128 stands for zero in the data rows.
Each pair is two rows. How far apart are they, by a hidden measure? 0 means very close, and 30 very far. Two or three weighted sums of its numbers give each row a place; it is the straight-line distance between the places.
[172  99 162 149 146 125 100 137 156 175 172 108 133 110  67  75 144 165
 135 165]
[114 116  50 107  92 110 125 164 103  68 161 173 126 152 103 141 106 114
  90  12] 10
[100 220  93 159  73 131  60 122 108  77 111 124 124 108 137 178 143 129
  73 115]
[126  96 116 110 173 155 138 137 136 157 115 164 107 117 188 123 171 101
 104 147] 11
[172 106 104 126 148 111 107 135 155 149 181 112 149 136 114 107 142 153
 107 105]
[119 151 111 184 172 167 115  34 120 181 141 101 112  83 169 183 182 128
  96 146] 10
[178  96 155 132 100 123 108 147 144 135 155 111 138 156  90  59 141 141
 114 161]
[ 98  94  70  96 126 136 135 149  94 113 167 139 113 131  94 125  87 140
 134  30] 17
[101 151 153 102 143  73 119  69 108 184 126  86  99 186 121  91  87 138
 191 134]
[140 106 150 124 143 155 132 123 181 189  73 181  97 140 128 111 112 114
 159 127] 10
[ 91 196 243 127 137 131  83 108 119  98 123 112 121 127  90  98 106 133
 218 160]
[173 107 138 151 124 131 103 127 153 161 150  97 124 140  95  90 133 168
 121 139] 9
[107 216  86 187  68  90  67 129 118  79  80 141 117 123 112 199 143 117
  96 117]
[105 205  97 170  96 128  51 122 108 102 105 125 114  86 129 187 153 134
  84 131] 2
[168  95 161 118 124 145 115 159 144 100 218 119 126 115 101 144 116 138
 182 205]
[ 98 186 241 146 140 117  89 137 123  72 155 128 113 125  87 112 133 126
 208 183] 10
[163 126 178 119 138 131 136 164 135  70 211 113 101 134 119 101 125 131
 175 197]
[136 107 142 118 179 152 133 142 145 177 104 148 127  89 168 100 161 120
 117 140] 10
[174  96 131 128 112 122 102 126 135 134 159 119 131 150 107  56 171 140
  95 153]
[ 97 209 104 128  59 108 100 121  97  54  98 125 150 148 124 191 140 108
  86 118] 19
[ 97 102 128 201  78 108 156 191 108 101  94 142 103 137  76  91 142 115
 122 101]
[ 89 187 255 115 135 131  65 123 118  84 126 118 131 122  96 122 109 130
 216 163] 16
[125 174 158 121 157 171 113  12 125 204 140  74 112 134 103 111  92 158
 179 140]
[131  97 115  87 160 204 137 131 134 171  85 172 109 119 224 103 170 108
  87 130] 13
[134 126 147  95 115 105  82 121 116 111 112  97 132 131 165 182  96 136
 132 111]
[ 78 196 238  93 104 184  93 113  97  56 113 131  93 156 133  70 105 114
 166 154] 17
[153  85 177 137 149 113 131 145 175 183  77 180 111 138  61 106 102 115
 186 171]
[129 100 153 100 126 174 131 127 153 165  65 168  94 169 124  96 102 108
 148 132] 11
[ 95 102  45  93 143 131 139 182 103  86 190 126 140 135 106 140  95 147
 115   0]
[ 97  98  70 120 122 128 142 181  94  67 195 130 115 151 102 128 109 133
 116  37] 7
[128 103 115  92 116  46 146 194 122 102 136 105 120 127 215 100 125 138
  84 112]
[109 158 114 165 162 180 101  20 119 194 109 111 143  93 184 200 167 128
 108 123] 24
[134 103 108 126 191 152 129 123 155 186 110 150 142  85 196 103 197 115
  95 123]
[109 169 152  92 121 162 128  52 107 166 127  69 107 187 130  78  93 147
 186 127] 15
[181  89 159 132 121 116 104 145 141 148 164 105 137 138  77  60 138 156
 125 176]
[117 116  52 103  93 117 121 165  95  63 164 158 125 153  98 136 102 122
  88  18] 13
[ 99  88 149 147 101 114 182 188 104 113 120 141 156 118  76 102 159 132
 133 104]
[ 92  98  45 173 125 127 148 169 115 100 156 139 160 123 103 119  82 142
 110  26] 9
[ 84 205  94 157  81  65  61 140  90  78 103 125 115 118 134 180 140 112
  76 116]
[ 87 200 207 102 112 125 105 136 102  37 129 145 135 172 131 104 115 101
 179 116] 4
[109 121  56 123 131 119 118 161 129 101 189 152 135 122  83 153 115 146
 101  23]
[167 127 152 125 120 216 136 120 136  92 221 101 118 113 124 115 113 132
 127 189] 13
[172 104 136 154 122 129 110 125 162 164 147 118 116 145  96  95 129 156
 120 140]
[111  89  96 121 127 125 136 187  99  93 166 138 134 125  75 108 103 139
 129  48] 5
[112 155 151  87 116 160 130  47 112 165 125  84 103 185 129  77  96 138
 182 127]
[111 163  88 215 145 185 134  25 104 177  82 100 144 100 182 153 143 135
  68 137] 9
[117 152 113 188 172 165 117  30 125 179 146  97 116  78 172 183 180 134
  93 143]
[ 92 193 241 125 127 127  88 133 108  52 151 122 102 132  88  97 123 123
 195 177] 21
[137 140 130 124 118 117 115 122 169 145  74 174 109 181  95 125  92  93
 137 119]
[137 100 156 152 163  99 124 142 182 190 108 169  88 132  83 138 117 115
 186 160] 7
[175 111 154 148 148 204 126 123 151 137 234 113 113  66 110 139 130 147
 147 206]
[118  98  99 145 157 132 163 126 152 161  87 133 147  74  93 124  85 132
 140 169] 21
[136  95 115 114  78 124  91 127 118 131  89 128 106 148 148 205  88 129
 122 129]
[138 127 147  98 144  68 141 186 122  87 133 108 130 124 198  98 140 136
 113 126] 15
[115 207  96 164  86 124  58 126 119  91 112 131 117  97 128 186 147 133
  85 131]
[179  96 133 183 140 135 133 166 151 119 207  95 136  84  89 116  95 155
 171 219] 7
[119 177 189 114 170 101 111  50 124 175 136  71 105 157  90  88  99 153
 226 144]
[ 96  98 132 159  80 159 154 187  90  97 116 135 117 129 103  65 151 121
 100 107] 23
[155 101 146 107 102 107 106 135 127 129 157  99 118 164 129  60 127 146
  84 134]
[174  99 121 105 124 129 140 180 135  74 224 124 123 140 117 134 125 124
 159 162] 16
[192 115 122 145 133 117  79 120 156 162 175 107 127 132  80 107 135 170
  95 149]
[149 120  91 122 107  91  57 121 124 143 120 115 132 109 146 228 101 144
 105 116] 3
[ 97 100 135 173  93  74 157 204 112  96 130 136 137 130  96  79 155 122
 108  94]
[139 107 115 147 123 123 191 151 142 112  73 144 143 112  82  66  89 114
 124 179] 21
[163 109 156  82 113 154 137 120 125 134 160  84 161 171 103  80 138 156
 113 137]
[ 98  87  69 143 140 119 135 178 126 122 157 158 109 117  90 153 100 146
 137  30] 21
[172 101 140 122 134 129  97 107 130 167 160  92 112 131  96  78 120 165
 129 155]
[118  97 120  90 183 210 129 121 137 186  91 160  90  76 208 110 159 124
  89 138] 11
[111 161 114 164 152 178 104  14 123 197 119 107 145  93 183 201 171 122
 104 114]
[134 111 149 100 140 100  79 123 114 130 113 110 130 119 153 192 102 140
 142 129] 17
[102  99 118 103 193 134 125 139 142 184  96 155 107  96 205 110 154 119
  92 110]
[138  96 153 127 165 151 123 128 179 201  75 186  82 127 119 117 109 120
 166 145] 8
[136 111  68 149 174 113 188 140 158 139 108 145 152  87 102 124  81 134
 120 131]
[158 121 133 130 126  94 111 127 175 153  74 185 107 158  91 138 110 110
 147 137] 18
[160 124  95  99 104  58 122 180 121  84 134 112 129 114 183 128 134 141
  71 133]
[166  96 145 102  96  97 110 144 134 115 153 117 123 180 126  62 142 143
  87 136] 10
[146 103 111 120 107  96  86 126 123 133 120 119 142 140 167 184 142 125
 116 117]
[143 109 106 119  94 102  94 123 123 127 126 118 154 153 164 181 134 114
 112 112] 3
[118 169 162 127 158 180 106  16 119 208 141  58 118 136 106 108 103 159
 182 145]
[136 153 150 138 153  93 119  59 132 188 144  79 139 172  93  88 138 151
 207 147] 13
[ 98 104 129 175  87 145 160 184 102  92 116 133 121 126 113  71 150 127
 104  99]
[ 91 110 130 181  81 111 158 172  90 103 110 129 120 138  83  77 137 115
 135 104] 3
[154 123 133 130 133 101 102 125 172 155  69 185  96 148  90 135 103 116
 148 136]
[103 204  98 161  99 137  53 123 102  99 110 109 112  78 124 185 140 144
  80 137] 11
[128 165 109 180 149 167 129  33 121 151 136 109 123 112 182 177 184 122
  84 138]
[138 102 134  86 144  78 171 184 126 126 140 116 150 118 187 134 142 150
 116 130] 13
[110 116 132   0 165 172 252 122 112 124  89 138 115 136 166 151 184 112
 100 114]
[137 106 155 143 141 109 130 137 171 159 104 152  87 147  90 126 110 109
 179 156] 25
[167 102 139 142 154 126  93 110 140 184 162  86 119 115  92  89 135 174
 142 159]
[119 158 146  99 111 110 133  39 113 163 118  93 121 217 101  86  94 118
 214 131] 5
[125 168 118 163 169 227 118  23 111 191 112 100 124  90 201 164 179 146
  78 134]
[139  95 115 122 180 102 126 142 179 182  89 187 110 130 100 148 100 112
 173 109] 9
[ 89  96  72  90 109 177 153 161 102  86 173 159 108 154 134 112 105 125
  96  17]
[114 162 145 134 125  99 134  69 111 152 151  93 110 198 109 104 112 122
 203 148] 10
[103  96 114  97 162 168 120 123 138 178  87 164 128 111 210 140 151  99
 116 118]
[106 215  92 204 105  66  60 143 117  92 143 132 124  92 110 217 162 116
 107 136] 16
[ 95  84 132 182 105  66 150 207 110 112 134 139 137 109  90  87 156 141
 117 108]
[140 106 108 145 156  55 138 187 139 135 156 109 147 105 196 107 173 139
 104 129] 8
[163 107 132 142 137 124 102 122 141 166 180  93 139 136 102  61 172 154
 105 147]
[122 123 119  19 166 113 251 137 123 118  99 144 164 145 149 150 219 105
 111 117] 20
[120  96 116  94 178 197 132 116 144 194 101 149 109  80 216 110 160 127
  92 124]
[136 108 170 100 150 128 161 126 179 181  70 179 132 165  97 131 106 102
 186 126] 10
[174 109 150 104 105 198 146 153 139  91 219 122 104 133 132  97 118 128
 143 191]
[ 96  99  66 134 122 135 142 171 117 103 151 149 112 135  92 140  93 138
 129  20] 2
[131  99 135  91 141 157 143 148 119 132  84 159 130 135 184  83 157 100
  98 141]
[105 204 100 171  84  50  62 143 118  87 112 127 124 116 127 187 144 121
  86 116] 19
[118 174 183 113 164  92 120  53 117 166 127  87 119 172 109  90 100 139
 222 132]
[119 173  94 214 156 189 128  21 122 184 102  78 163  86 173 157 140 148
  76 125] 9
[174 106 171 111 151 145 157 162 161 119 229 111 146  99  94 143 125 155
 192 200]
[118 119  56 127 124 116 112 166 121  97 180 143 137 115  85 154 108 150
 104  24] 5
[162 115 106 110 130 128 108 130 134 127 176  93 137 152 117  92 124 154
  99  99]
[136 102 101 126 169 141 136 131 144 170 100 171 146 115 207 100 204  96
  91 122] 9
[165  98 143 123 137  87 103 140 153 170 172 121 117 131 117  82 137 156
 107 145]
[160 114 133 125 107 130 115 102 135 151 164 105 125 163 109  71 124 135
 122 139] 5
[132 123  95 139 126 177 207 129 143 118  83 148 142 132 137  75  96 118
  98 152]
[113 164 122 152 108 110 142  50 110 163 110  80 143 194 108  80  65 126
 191 136] 5
[114 144 157 120 151 100 101  57 126 207 130  93 139 157 100 136 105 140
 236 146]
[146 121 119 112 117 134 147 143 117 119 137 115 132 110 208 118 133 131
  65 127] 8
[ 83 200 221 183 144 130  97 122 115  94 112 114 136 113  98  87  85 128
 194 164]
[102  96  49 104 161 123 132 177 109 104 196 127 133 107 100 151  97 153
 118   0] 19
[ 94  87  47  98 163 136 134 178 100  98 188 136 128 110 100 151  85 152
 118   1]
[ 92 101  93  76 136 147 165 160 117 115 184 131 152 130  86 143 104 148
 135  17] 2
[113 231  67 159  42  84  43 123  84  39  96 139 125 139 107 193 139 104
  53 122]
[129 101 140 109 179 163 134 143 133 178 100 150 132  94 158  97 158 123
 113 150] 8
[137 108  84 162  89 102 100 123 127 130  96 114 168 137 171 191  67 124
 111 113]
[172 106 135 140 110 127 112 136 138 127 190 108 128 166 103  87 150 138
 109 162] 3
[108 217  82 183  90  84  51 124 105  78 113 111 133 103 113 169 171 116
  82 120]
[169  89 147 129 139 122  74 120 151 167 168 108 145 123  99 117 141 161
 138 157] 6
[122 109 100   0 215 114 234 146 115 144 109 126 147  96 135 202 172 139
 131 100]
[123 107 119 104 137  34 140 189 124 125 144 107 110 111 207 107 122 143
  91 123] 27
[137 105  91 147  94  71 162 188 111  81 110 112 166 146 206  96 110 127
  80 132]
[119 103 127   0 174 157 242 128 119 146  92 149 119 110 160 167 192 123
 114 125] 21
[174 129 173 119 154 122  96 125 138 129 163  90 136 147 106  69 139 168
 126 146]
[170 113 132 169 105 152 153 162 140  79 199  98 151 128 108  95  87 142
 154 201] 12
[178  97 142 160 137 126  95 132 154 179 145 109 114 131  83 100 136 172
 130 155]
[187  98 145 141 137 130 133 164 154  96 226 115 129 117 102 101 158 129
 161 208] 12
[140 106 124 110 134 188  68  83 121 169 121  91 136  79 153 219 101 158
 104 140]
[100 216 218 110  96 126  72 121 101  35 115 141 112 163 100  97 108 104
 157 155] 7
[169  96 154 111 152 139 131 124 151 180 172 115 157 136  93 109 151 161
 133 148]
[130 184 138 135 146  86  97  51 138 194 139  86 117 147  89 128 101 150
 193 130] 3
[ 95 241  65 171  57  86  47 117  93  58 102 121 123 125 121 200 133 103
  57 106]
[147 120 114 115 113 126 150 139 127 113 143 129 130 109 215 120 138 121
  64 121] 16
[ 83 178 248 118 133 120  64 126 118  96 121 143 122 129  94 128 115 112
 217 170]
[108 197 108 137  90 106  83 120 101  97 109 124 147 103  99 208 147 133
 106 131] 16
[154  91 141 114 107 107  88 144 124 135 112 119 147 130 120 187 105 137
 142 147]
[118 107 105 185  62  90 134 191  95  71 108 159 130 135  81 102 167 111
  94 111] 4
[160 104 162 105 150 146 121 119 147 181 173  85 156 125  89 100 139 175
 134 148]
[101  95 128 194  89  98 155 187  94  85 126 130 138 134  83  59 179 115
 104 109] 11
[106 228  94 184  95 155  54  82 107 107 115 118 130  81 127 206 143 124
  64 121]
[140 103 149 132 156 142 124 126 194 205  83 173  95 116 118 122 108 119
 161 132] 11
[125 104  80  91 177 149 139 137 135 161 101 175 123 110 210 135 154  96
  94  87]
[144  92 120 136 126 112  74 130 137 173  99 107 111  99 132 223  90 162
 147 125] 15
[121 110 109 146 155 103  71 121 132 180 142  88 146  81 151 197 122 160
 128 120]
[161 117 126 136 128  93 111 127 176 166  72 192 101 149  94 142 111 105
 149 138] 5
[173 105 143 131 129 193  98  87 141 166 159 112 117 116 115  92 144 158
  81 161]
[120 120 124  22 166 115 254 148 114 103 116 134 135 142 139 176 190 111
 125 131] 9
[104 181 216 102 147 122  84 143 114  59 134 127 145 132 105 116 114 132
 190 137]
[144 122 126 136 161 112 183 136 146 104  72 144 149 104 107  83  96 133
 133 172] 26
[135 114  85 176 140 130 200 135 161 150  67 163 130 100  99 112  87 124
 127 154]
[ 97  93  45 148  89 128 154 170 104  70 144 155 160 155 108 110  82 126
 104  31] 2
[128 117 138  96 185 145 135 126 143 149  87 174 120 110 212 104 167 104
 111 121]
[ 92 203  95 151  69 101  43 119  83  88 104 126 131 113 113 213 131 111
 100 130] 19
[ 94  95 129 173  64  70 168 203 102  78 121 158 129 161 108  74 160  97
 101  91]
[108  89 131 194  78  94 163 205 103  66 141 149 124 148  77  93 173 104
 123 127] 3
[130 108 153  18 189 114 232 154 129 149 100 128 143  94  98 162 182 134
 143 152]
[140 107 130 112  91 113  91 134 110 131 114 108 150 131 140 179  91 131
 129 130] 21
[122 143 170 114 115  98 130  78 110 160 120  97 120 202  86  75  99 120
 214 159]
[124 119 138  12 196 194 228  94 119 155  97 123 130  83 136 184 187 144
  99 135] 23
[104 213  67 246  86  74  73 127 123 100  95 129 168  93 116 193 126 126
  96 123]
[144 104 115 136 102 113  93 123 139 151 100 117 118 133 148 216  90 139
 132 115] 15
[169 117 129 172 108 145 156 160 152  81 204 109 149 135 109 100  92 130
 156 192]
[170  96 142 120 142 165  99 119 146 186 175 112 113 118 116  86 150 173
 104 158] 4
[119 115 131   7 170 161 247 131 127 142  98 146 130 117 158 166 192 120
 114 115]
[148 126 126 139 133  95 109 124 184 167  73 183 106 146  96 139 105 105
 149 128] 17
[ 96 116 103  97 133 118 137 174 102  60 160 144 125 148 118 110 115 128
 125  24]
[ 99 186 228 172 130 129  90 135 117  84 107 115 152 125  90  88  95 140
 197 172] 13
[131  99 107 115 138 161 148 135 144 155  52 187 105 142 202 121 161  89
 100 116]
[ 98 216  95 158  74 145  67 121  95  78 110 123 115 121 135 178 146 126
  72 124] 18
[120 120 129  44 186 124 241 134 149 166  80 144 123  99 122 194 182 140
 141 112]
[166 102 158 120 128 139 116 162 147 109 219 127 121 119 105 144 117 130
 186 202] 19
[109 103 135 191 117 101 147 175 108 128 128 122 131 100  64  92 145 141
 147 113]
[105  93  60 112 109 129 148 172 107  73 180 156 135 172 104 101 138 109
 105  16] 7
[116 104 164 175  90  95 156 195 100  55 111 155 143 146  91  67 162 114
 129 111]
[143 123 113 116 105 140 149 138 119 114 143 113 132 110 209 118 130 129
  64 126] 6
[140 117 186 109 164 108 124 129 178 147  64 172 106 157  98 104 107 109
 183 144]
[147 135  70 153 131 114 172 128 155 119  92 159 153 109  90 112  92 121
  95 153] 24
[137 127  91 116 110  54 129 173 126 105 145 122 123 112 192 136 134 133
  73 120]
[111 126 121  19 171 127 247 130 118 121 104 122 148 147 139 144 210 108
 109 113] 12
[177 105 152 119 103 177 149 158 148  94 219 134 103 136 138 105 127 132
 150 191]
[ 99  83 138 156  71 107 138 188  87  74 109 148 144 146  84 103 145 106
 129 116] 19
[108 100 126 199  80  99 165 191 105  83 128 141 150 159  86  62 197 103
 108 104]
[107 205 222 100  87 126  73 125  91  23 111 145 113 177  99  98 116 100
 159 162] 8
[117 109 124  49 188 111 244 135 146 174  85 155 123 105 127 198 186 130
 143 123]
[135 117 117 115 165 209 133  96 146 176  87 175 126  95 224 128 175  94
  69 118] 11
[144 111 143 120 117 111 143 113 171 165  63 194  99 183 111 109  92  83
 180 128]
[158 107 157 112 104 150 135 160 140  84 220 120 130 153 115 135 112 120
 177 193] 14
[133 107 114 113 101 102  87 130 117 121 146 107 114 130 151 208 101 131
 126 132]
[ 96 106  77 135 153 131 140 152 119 129 184 142 122 126  92 137  99 137
 148  15] 11
[130 160 111 189 144 184 123  24 133 190  94 110 114 101 167 182 168 140
  95 127]
[163  95 140 106 101 128  84 124 133 135 155 111 136 159 114  99 131 145
 121 146] 14
[ 87 110  70 106 104 202 137 126  97  96 168 145 125 125 123 130  99 114
  78  16]
[112 193  58 169 101  69  58 142 107  77 118 143 145  97 122 220 149 123
  89  99] 11
[105 214  54 145  58  90  75 141  94  43 111 134 139 134 135 200 140 101
  71  85]
[127 164 112 157 144 185 123   8 112 177  97 104 129 114 181 162 165 124
  98 122] 17
[137  98 112 118 147 134 221 129 149 140  78 160 162 119  94 111  94 123
 130 174]
[ 99 116 166 170  94 100 148 189  82  61 111 126 121 139  84  63 151 125
 128 112] 27
[124 112 106 109 152 148 151 140 143 136 119 174 120 140 210 122 179  93
  96 125]
[184  99 152 145 150 136 129 163 154 115 241  95 126  96  91 106 153 154
 169 208] 8
[131 125  96 148 144 197 185  87 142 141  89 135 143  82 109  99  87 131
  87 161]
[105 175 107 149 134 200 125   8  85 164  95  81 125 134 185 148 148 125
  86 116] 11
[101 178 255  95 134 136 115 131 105  77 122 132 150 151  89 113 131 128
 208 170]
[106 204  88 199 100  70  57 138 113  90 141 127 115  84 105 213 161 129
 107 146] 11
[155  86 143 118 126 108  82 145 118 156 121 101 135 102 112 193  99 154
 144 158]
[171 100 119 180 133 131 107 124 149 167 157  85 160 109  88  76 110 182
 108 166] 12
[122 175 115 188 153 188 123  20 127 194  95  87 115  96 166 179 160 147
  92 118]
[113 114 106 181  67  99 138 183  95  66 113 152 130 136  77  97 156 113
  89 103] 11
[104 216  87 188 106  84  51 121 111 104 121 109 133  86 102 175 168 121
  87 132]
[145  97 132 108  93 115  90 138 118 125 113 104 141 132 137 176  91 134
 130 133] 12
[111 112 123   8 173 119 245 136 107 115  93 130 144 139 136 142 211 108
 107 125]
[121 158 122 109 172  96 126  68 125 186 155  80 133 161  99 127  94 152
 209 102] 15
[130 112  81 178 155 110 189 132 166 142  97 150 165 106 111  81 132 120
 115 155]
[136 110 117 106 160 220 132  94 143 173  87 169 130  98 214 126 170  98
  66 126] 16
[ 97 210  61 235  96  85  66 124 116 102  95 120 158  78 114 189 111 132
  87 129]
[134 108  95 187 174 104 188 143 160 150 121 149 130  74  92 117 104 137
 137 180] 13
[120 131 134  30 191 182 232  91 134 163 103 137 137  81 144 192 187 131
 101 120]
[144  99 117  98 103 146  89 118 126 156 123 114 127 117 173 196 107 141
 114 117] 24
[140  93 153 156 168  94 119 140 189 193 109 181  86 126  87 140 113 110
 189 158]
[138 100 135  85 139 119 100 122 120 169 120  97 157 107 139 223  97 158
 149 126] 13
[138 119 124 110 172 218 133  87 159 186 102 173 136  84 206 130 170 110
  75 122]
[132 122 151 121 120 123 145 114 172 165  66 187 108 188 104 105  91  81
 179 120] 21
[124 119 105  85 183 120 253 138 142 153  87 138 188 103 130 172 165 132
 131 126]
[ 98 184 232 117 104 132  97 128 108  38 123 140 138 182 107  61 143 100
 175 156] 26
[158 110 125 169 106 156 154 162 139  78 198 100 153 133 107 100  90 138
 154 198]
[133 102 149 120 139 153 136 118 178 183  76 182  90 139 129 112 101 115
 156 131] 4
[118 165 116 167 172 183 118   8 106 204 108  92 116  95 169 166 157 137
 107 132]
[ 92 114  77 132 147 197 128 123 117 134 185 131 120  86 111 142 103 141
  94  21] 16
[132 105 167  99 126 128 169 125 163 167  63 185 133 195 111 127 110  97
 176 122]
[142  93 108 100 105 116  81 122 111 127 116 100 145 138 151 174 120 128
 106 124] 13
[124 110  97   0 204 123 240 141 133 138 114 133 142  88 130 199 176 137
 124  96]
[145  91 133  90 135 106 109 129 135 165 117 120 164 108 143 231 110 151
 151 128] 21
[136 112 148 103 193 151 132 134 145 160  93 160 123 104 198 113 173 115
 122 133]
[130 192  87 164 114 173 112  17 108 149 103 116 127 138 181 175 169 114
  49 104] 9
[112 115 134 182  76 162 156 153 105  91 119 149 138 131 101  88 158 106
  82  98]
[129 155 129 153 115 180 132  45 103 139  96 119 145 137 171 138 177 111
  83 143] 19
[176 105 148 141 113 126 145 175 152  76 244 126 110 137 114 127 138 125
 170 209]
[122 122 121  29 149 115 254 137 136 130  72 155 135 148 148 184 185 107
 128 106] 22
[132 112 148 113 119 190 125  86 164 164  58 170 106 151 125 115  97  95
 125 130]
[130 103 112 127 174 154 138 132 164 192  77 169 108  99 188 136 165 120
 112 120] 8
[176 102 145 101 108 178 100 128 122 132 153 101 124 159 129  59 141 161
  92 148]
[132 108 107 128 171 144 139 128 152 171 102 176 133 117 206  99 198  96
  94 116] 12
[ 84 111  63 127 118 124 148 175 105  71 202 140 121 162 104 133 115 120
 119  26]
[137 106 147 148 133 107 137 134 178 153  78 181 125 185 113  93 135  87
 156 127] 15
[112 171 116 148 115 159 134  39 101 138 107  99 132 158 217 143 168 111
  59  98]
[175 107 132 187 141 142 136 164 155 119 209  92 144  83  88 113  94 164
 169 208] 10
[120 167 111 185 173 179 116  29 119 192 125  88 148 102 175 150 210 137
  84 122]
[144 104  83  94 125  95  84 132 120 133 133 119 148 116 157 228  94 144
 122  90] 2
[124 124 118 105 158 231 133  83 138 172  95 144 121  92 214 118 164 111
  63 114]
[146 128  79 156 153 117 161 123 149 139  92 133 136  75  76 115  82 145
  99 167] 18
[132 108 107 139 115  67 154 183 139 118 120 128 111 130 196 129 126 132
 111 114]
[107 232 120 156  73  78  69 126  91  28  95 139 131 145 133 170 154 105
  93 122] 11
[137 127 113  91  98 135 151 133 113  99 136 115 119 121 220 107 122 119
  52 120]
[ 95  96  71 114 127 133 140 156 102 111 166 140 127 137  98 127  98 140
 136  26] 11
[119 221  96 178  86 150  58  86 120  95 115 134 138  86 127 206 148 121
  62 126]
[137 110  81  90 138  66 150 191 119  93 157 105 139 109 203 130 119 137
  91  87] 22
[102  98 101 162  95 108 163 199  81  69 130 131 140 141  89  97 144 116
 108  74]
[102 217 228 112 113 129  62 118 100  50 123 113 109 142  86 104 106 128
 165 155] 11
[134 158 137 176 155 172 121  43 121 180 112 112 141  91 151 152 178 136
  99 152]
[121 109 112  88 136 199 147 123 134 154  85 180 117 130 239 100 179  94
  79 107] 14
[113 100 117  85 132 160 128 123 124 150  84 175 136 138 218 131 153  80
 104 115]
[139  91 108 140 140  97  71 123 132 180 135 105 148  93 147 199 132 147
 128 126] 6
[129  98 139 113 176 156 135 137 153 184 104 146 128  84 165 103 163 119
 116 141]
[178 132 111 126 100 116  92 119 139 131 163 122 129 162 105  97 143 141
  80 134] 4
[103  90 128 199 108  97 151 199 102  95 150 136 110 114  68 101 168 125
 128 135]
[159  98 141 125 145 170  94 112 145 186 173  94 108  97 118  80 136 181
 103 153] 12
[144 101 109 138 152  54 134 189 133 132 152 107 141  86 187 107 171 148
 100 133]
[133 108 113 110 136 105 143 144 167 147  76 195 120 180 119 134 103  83
 160  88] 15
[136 119  89 153 145 128 191 118 143 150  82 151 137 115  99  97  81 120
 138 163]
[138 102 156 145 167 108 124 134 174 182 109 163  80 131  80 131 103 117
 182 164] 29
[121 109 115  92 104  74 132 175 109  96 132 109 136 133 212 129 120 114
 104 116]
[122 173 115 138 124 231 124  21  97 153 101 101 118 126 215 140 174 123
  58 114] 13
[172 121 148 121 119 145 137 144 138  98 214 101 112 120 111 105 103 133
 179 187]
[149 138  69 159 138 110 164 126 154 129  82 148 144  96  96 116  87 127
  95 159] 16
[ 98 215  86 191  58  87  69 130 106  69  71 146 100 130 118 195 135 105
  89 117]
[118 158 151 148 167  79 118  67 138 200 169  77 110 144  95 124 121 149
 226 149] 15
[135 107 148  24 165 107 246 151 134 131  92 148 152 115 114 159 194 111
 137 142]
[109 209  88 196  99  72  56 129 115 100 120 123 139  96 112 181 175 125
  90 122] 23
[123 173 111 176 146 170 134  33 119 152 145 104 129 121 184 177 182 123
  83 133]
[119 117  56 122 120 121 118 164 126  93 185 145 141 121  82 152 108 149
 101  22] 3
[149  96 116 122 136  48 140 193 133 103 172 111 114 102 177 129 141 141
 110 158]
[135 114 184 117 141 111 131 132 153 136  58 180  97 181 114  99 103  93
 175 141] 16
[167 106 142 149 105 136 154 161 159 101 197 142  96 142 110 128 110 120
 167 185]
[150 127  95  96  94  63 127 173 117  76 128 108 117 131 197 121 124 127
  63 115] 25
[125 164 134 179 146 176 128  41 114 169 111 103 150 113 169 149 177 123
  96 132]
[117 168 113 174 124 186 129  26 103 154  73 105 115 134 189 166 158 123
  77 115] 5
[ 99 216  87 204  80  87  71 131 122  92  87 143 113 120 116 204 141 107
  97 109]
[ 93 191 222 163 118 141  95 127  95  55 102 113 150 140  95  77  91 128
 186 172] 13
[119 111 128  43 198 119 241 140 148 160  79 138 123  96 123 194 177 135
 143 120]
[109 104 169 178 131  98 136 191  97  90 121 122 124 100  66  77 158 145
 138 132] 16
[188  99 132 186 127 130 147 167 168 113 212 120 156  92  95 120 105 148
 169 214]
[109 206  91 202  92  93  65 130 120  98  90 132 110 104 107 212 134 133
 105 123] 18
[145 117 114  99  95 129 147 141 119  97 132 125 120 119 222 114 137 109
  57 123]
[126 106  88 144 143 161 146 129 133 141  61 155 154 129 210  93 129 100
  81 126] 4
[152 126  93  95  93  73 127 169 108  70 132 111 121 137 191 117 122 128
  61 120]
[112  90 155 184  88 106 155 205 100  91 126 132 144 118  49  65 152 136
 135 136] 11
[105 218  85 188  71  84  60 127 122  85  80 127 107 111 115 201 132 119
  98 118]
[136 115  88 146  91  67 160 183 119  83 112 108 158 136 203  94  99 128
  82 123] 22
